Each row is where one point has got to under a steady rotation. How many ticks took it there?
The counts run from 0 to 415.
[120 130 151 132 178 103 149 152  95 146 144 123 101 148  93 118 131 146
 155 141 117 155  88 117 125 163 139  91 139 136 122 196]  386
[104  87 105 143  98 100 140 130 141 147 105 103 138 143 130 123  79 135
  93 145 129  94 120 105 161 124 125 134 131 139 197 171]  238
[146 160 144 105 127  83 103 112 127 132 111 161  88 143 115 159 168 114
 106 177 164 119 159 145 135 131 150 121 126 113 138 194]  394
[130 138 144 127 142 108 119 158 131 109 129 142 156 141  91 106 144 203
 103 160  78 136 165 141 138 185 113  92  94 129 118 146]  228
[112 128 130 143 128 125 157 151 137 107  92 126  56 108 130 135  92 105
 113 118  59  73  96 121 120 132 119 145 144 121 132 178]  335
[134 137 168 159 149  98 180 115  86 105 103 141 101 146 105  97 163 152
  95 104  98 162 118  95  95 146 168 115 120 109  97 146]  131
[117 113 107 112 109 128 159 109 191  84 138 150 136 139 146 115 172 122
 135 103 183 127 134  87 129  76 105 144 138 156 106 109]  307
[164 155 160 136 134 124 140 124  89  98 102 172 127  80 162 162 141 127
 146 144  81 136 166 162  93 147 158  91 119 129 133 140]  164
[133  76  74 141 138 141 170 161  93 176 127 134 120 135  70 129 155 123
 125 136 135 118 152  87 127 163 110 140 109 108 129 149]  246
[142 119 132 171  88 121 148 132 157  87 121 163 164 112 178 129 124 125
 152 100 155 114 145  91 147 102 135 110 149 181 122 128]  303
[ 88 150 126 153  81 138 130 105 146 128 115 128 154 159 171 154 138 141
 126 119 142 120 147 166 170  82 162  58 103 148 152 124]  5
[118 134 150 184 130 116 173 126  97  97  92 109 106 152 122 107 150 149
 125  95 129 169  98 102 111  99 149  93 124 100 114 115]  132
[167 161 161 143 124  96 138 143 104 128 100 178 123  93 122 114 132 136
  93 137 155  97 159 138 169 155 166 139 102 125 158 174]  398
[127 167 123 122  88 110 152 129 152  97 100 159 158  85 148 167 160 109
 149 126 153 169 141 141 116  96 180 100 121 139 122 103]  167
[119 157 144 138  82 110 113  88 125 114 130 105 102 150 141 154 132 126
 126 151 176 168 126 151 142  74 138  73 107 116 143 146]  392
[130 108 111 113 152  89 136 177 131 126 104 128  60 140 139 144 121  88
  96 125  85 146 108 109  89  97 123 157 145 135 145 154]  331
[ 67  94 144 144 131 132 149  87 112 140 125 125  93 137 152 122 164 116
 105 117  64  94 137 100  90 100 115  88 104 121 108 149]  293
[ 76 105 119 152  82 130 180 131 157 107  93 111  91  95 119 132 119 103
 125 111  94  74  80 123 143 107 136 127 156 130  93 150]  336
[ 98  90 125 122 104 156 123  68 110 144  84 112 147 114 135 151 159 129
 142 161 142 172 116 169 138  98 157 111 101  91 147 101]  413
[139 135 108 113 126  80 139 112  89 149  97 138  81 156 122 145 148 111
  94 166 169 134 150 139 148 106 178 123 143 114 145 176]  395
[108 118 114 102 138 113 149 140 129  87  86 116  89 127 159 140 111 121
  88 150  83 176 149  91  94 100 118 120 126 122 122 110]  327
[ 98  98 100 129 109 149 101 103 107 174 150 103 112 199 133 146 146 144
 172 133 136 158 137  92 120 108 161 103 148 128 149 165]  255
[135 121 135 185  98 124 131 171 121 101 146 137 144 179 138  81 149 151
 116  73 155 131 118 121 146 113 121 139  68 141 142 118]  269
[105 131 108 141  76 108 151 123 148 128 101 141 141 164  93 124 194 135
 100 105 173 120 168  81 125 102 170 116 135  96 140 104]  264
[122 107 121 101 170  85 146  98 119 139 108 124 108 103  97 111 111 150
  85 146  58 134 130 127 120  92 122 120 110 134 162 168]  195
[104  90 128 157 146 160 130 108 109 174 128 140 111 127 111 131 150 182
 162 130  90 137 140  91 144 182 129 118  88 129 114 145]  250
[ 80  89 111 112  78 111 145 121 138 106  99  97  75 118 163 145 102 147
 137 162 151 170  94 135 154 126 135 148 120 117 148 120]  370
[123  93 162 131 166  80  93 130 101 127 107 117  92 177 106 122 134 130
 101 156 117 164 128  79 139 129 103 112 162 144 129 178]  97
[ 85 135 127 158 147  96 155 142 137 112 107 105  81 188 154 121 162 124
 137 140 155 145  71 136 111  96 140  98 137 116 138 123]  136
[138  76 114 119 158 137 194 124  99 138  84 133 134  98 110 119 169  87
 111 124 198 167 116 123 137  96 148 148 118 151 136 114]  149
[143 131 134 131 119 175  88 106 123 123  97 115 165 115 139 156 151 113
 166 157 153 164 115 178 116 128 146 116 112  92 191 121]  414
[128  83  81 114 109 144 145 121 117 133 121 123 183 140 125 171 163 108
 112 143 121 173 187 123  79 108 160 117 144 134 130  91]  30
[154 164 127 154 122 127 143  89 178  47 136 144 117 118 134 117 124 145
 159 112 125  99  99 168 118 104  99 156  96 123 145 128]  176
[121  53 106 162 116 155  99 118 138 127 107  93 150 179 143 130 158  98
 126 151 163 135 124 146 126 104 101 150 142 132 151 114]  277
[105 137 156 149 109  87 124 147 151 119 130 129 116 162 143 120 178  94
 133 127 181 144  65 166 132  95 131  95 128 136 140 134]  137
[131 114 123 152  95 117 116  85  79 124 130 101 142 179 127 120 123 152
 119 141 105 107 175  76 125 102 154 108 164 116 159 182]  259
[170 112 128 129 161 126 143 149 102  97 137 143  87 108  97 144 138 122
 156 161 119 127 126 121 128 170  93 132 173 159  78 172]  343
[160 100 113 179 120 144 148 120  95  99 115 121 108 107 110 146 110 144
 159 125 138 181 121 104 153  99 118 116 149 168  73 130]  345
[103 107 136  87 128 177 150 136 156 132 131 121 171 125 113 132 165  70
 114  78 155 175 130  88 106 117 137 107  96 138 137 116]  286
[125 149 162 127 128  97 121 156 127 120 137 147 115 165 163 134 186  94
 117 126 162 130  84 194 143 136 123 125 103 152 131 159]  138
[117  97 164 171  89  94 156 112 106 114 109 105 142 144 161 109 135 111
 114 157 167 105  94 172 156 103 115 102 130 166 133 165]  141
[105 139 144  70 118 124 124 184 129 134 110 130  87 118 127 108 154  86
  95 153 147 102 143 101 160 160 150 144 133 110 138 178]  105
[154 138 148 141 110 127 137 173 135 111 109 149  76  99 148 137 102  94
 113  84  79 101  98 149 123 145 126 148  94 136 127 171]  334
